In the rows, 128 means zero.
The rows of X fall into several groups, and each row is roughly a mix of its group's hidden directions; some rows fit no group.
X, 113 rows:
[[ 99 191 131  99 153  77 127 132 168 126 114]
 [ 99 162 105 171 183  85 120 106 107 109 115]
 [152 175  98 110 186 118 122 173 108 102 133]
 [191 127  93  85 173 120 132 157 109 119 147]
 [ 87 188 104 140 118 124 179 139  96 152 146]
 [146 117 106  94 127 139  76  54 137 111 122]
 [131 178 126 153 176 102  98 111  93 102  89]
 [ 75 137 117  81 109  74  93 106 131 126 107]
 [145 180 115 132 189 116 150 157 120  80 132]
 [161 112 138 142 112 181 130 150 103 133 199]
 [153 122 134 130 142 171 187 140 128 166 183]
 [153 118 139 185 151 141 132 127 105  80 184]
 [143  65 132 135  70 128 136  98 144 169 113]
 [176  79 146 118 120 132  65  97 142 111 116]
 [165 102 151 155 118  78 101 175 138 161 154]
 [175 121 128 138 114 199 130 119  99 143 173]
 [ 91 137 113 122 134  68 128  97 122 170  77]
 [110 174  97 138 157 134 167 148  75 164 147]
 [ 78 125 132 108  44 128 105 126 140 121 138]
 [179 126 125 141 198 136 153 146 130 106 167]
 [ 72 130 139  94  72 109  79 109 117 131 130]
 [149 178 114 134 113 129 127 212 147 136 131]
 [ 96 127 147 146 117 126 169  98 180  75 157]
 [159 129 129 136  97  88  94 174 113 182 156]
 [164 143 133 161 114  98 116 177  93 185 118]
 [117 138  99  61 126 106 107 133 146 131  66]
 [146 141 118 125 132 171 118  65 153  68 126]
 [172 131 117 128 197 137 108 109  75 126 111]
 [ 88 108 126  98 148 177 147  78  92  99 120]
 [133  74 124 135  73 154 136  85 156 165 121]
 [149 165 112 104 194 119 128 149  99  86 155]
 [162 148 102 148 189  99 119  90 103 109  96]
 [165 177  99 118 175 124 131 152  93  84 134]
 [137  98 128 113 168 185 132  72 116  93 142]
 [ 54 139 168 104 106 116 109  87 116 114 132]
 [170 149 104 141 199 106 134  98 120 103 103]
 [147 172 110 119 204 105 121 151 109 100 125]
 [198 131 114 181 170 136 146 123 147 122 142]
 [152 117 141 161 121 177 162 143 131 100 193]
 [114  93 136 101  70 146 138 174 155 164 154]
 [111 175  99 153 154 114 158 129  86 144 183]
 [ 67 128 144  88  70 122 125 124 132 169 139]
 [157 167  77 150 184 116 153 128 119  92 123]
 [117  80 163  95  68 151 130 141 146 155 155]
 [107  77 137 100  67 143 120 135 125 160 170]
 [ 75 130 116 112  83 122 123  73  84 149 133]
 [163 124 156 143  98 210 129 135 132 131 156]
 [ 70 100 172 147  84 124 117 113 155 163 116]
 [173 116 129 154 164 170 139 134  67 158 141]
 [129 124 120 105 149 193 125  79 121  77 109]
 [131 179  73 126 180 124 118 162 106 107 142]
 [133  96 139 123 143 165 108  74 117  66 155]
 [ 78 164  94 110 146 131 153 134  66 151 134]
 [ 89 140 112  97  87  96  87  87 127 132  86]
 [102 183  88 125 110  96 124 125  87 162 164]
 [152 138 141 165 199 117 159 128 155  88 116]
 [145 126 116 109 139 175 106  77 149  68 150]
 [153 118 149 180 106 180 118 131 117  80 163]
 [178 128 148 130 187 173 151 140 110 154 154]
 [118 148 116 103 120  83  94  99 162 154  68]
 [168  84 156 137 137 125 104 119 189 101  94]
 [136 128 117 122 161 174 126  75 142  65 149]
 [ 63 120 135 106  67 124 115 115  91 151 136]
 [141 133 158 151  64 108 151 168 161 165 132]
 [180 175  93 121 159 124 124 159  91  95 114]
 [162 115 162 170 136 188 133 148  94 128 164]
 [ 55 137 141 101 100  99 109 105 132  95  98]
 [143 120 107 128 192 163 141  67 110 122 148]
 [ 85 146 103 127 175 125 165 138  73 149 155]
 [128 170 129 169 177  80 134 126 111  99  91]
 [101  86 131 103  85 159 128 145 169 174 155]
 [129 118 140 128 128  90 121 217 147 154 121]
 [172 132 109 156 192 128 156  93  99 140 152]
 [ 53 134 178 111 104 127 122  96 111 134 147]
 [125 124 152 153  67  69 124 139 149 153 162]
 [ 66 125 144  93  70 124  94 114 103 131 140]
 [126 108 153 154 125  69 133 194 139 159 139]
 [151 173  92 159 184 105 130 116 109  99  97]
 [160 176 156  94 101 152 112 125 130  89 177]
 [150 177 100 120 186 111 124 159  96  92 134]
 [156 175 107 109 177 118 126 168  95  89 141]
 [ 76 171 104 136 149 126 164 128  68 133 115]
 [142 166  76 181 153 102 139 113 105 105  97]
 [ 90  99 131 112 146 152 145  54 107  98 142]
 [134 107 123 134 121 180 155 113 142 206 114]
 [ 75 127 175 104  86 159 142 128 122 171 146]
 [161  90 160  77  79 159 133 152 139 143 145]
 [ 87 135 116 114 136  57 129 118 138 165  83]
 [133 112 150 136 170 157 154 163  90  93 181]
 [128 161  96 128 162 165 158 124  81 147 180]
 [175 161 110  93 192 132 114 145 104 100 132]
 [102 113 110 101 185 159 128  88 118  79 148]
 [ 70 172 109 131 146 131 172 164  92 117 139]
 [167 135 138 157  93  78 107 166 142 177 135]
 [ 99 173 108 126 134 156 154 169  75 121 166]
 [126  70 121 141  65 140 144  86 140 156 137]
 [158 185  97 158 153 120 119 122  91  93  91]
 [155 176 114 146 180 124 130  99 100  77 112]
 [128 100 135  97 140 187 123  97 152  67 134]
 [107  95 139  99  77 184 115 109 143 149 164]
 [165 102 159 137  79 118  92 114 177 107 100]
 [177 153 108 101 188 140 114 108  98  92 135]
 [134 163 133 152  54  87 112 146 119 154 149]
 [149  62 166 116 118 118  97 131 179 111 109]
 [170 117 107 162 187 136 144 140  85  90 137]
 [182 120 120 183 122 159 135 146 147  85 162]
 [101 133 141  86  54 163 108 121 148 151 120]
 [ 94 128 169 106  64 153 106 130 140 171 141]
 [151 158 111 154 192  86 132 109 102  96 105]
 [161 171  86 113 177 115 112 168  95 111 124]
 [111 140 115 113 134  99 116  97 118 176  53]
 [ 85 144 116  93 137  70 131 106 151 145  77]
 [168  95 152 117  82 125  84 109 175 124 100]]
Here is one row of each group, with its name. Which group are the others in?
[159  96 153 119  99 117  71 158 134 128  74] : V
[182 124 112 134 111 203 139 126 127 104 158] : J
[161 169  98 112 164 105 106 182  91 118 114] : L

[117  88 155  89  71 166 116 138 144 160 153] : L
[173  90 146 123 102 108  91 103 188 140 119] : V
[128 145 139 170 112  77 153 154 120 184  91] : V
[166 132  97 121 183 158 192 121 124 120 130] : J
[ 79 144 151  77  93 120  98  85 144 125 153] : J
[ 99 104 138 124 175 162 160  97 125  89  79] : V
[114 124 144 141 185 134 166 153 121  59 123] : J
[ 80 116 166 102 109 146 123 146  76 177 132] : J
[155  79 164  68 101 140 110 147 133 160 141] : L
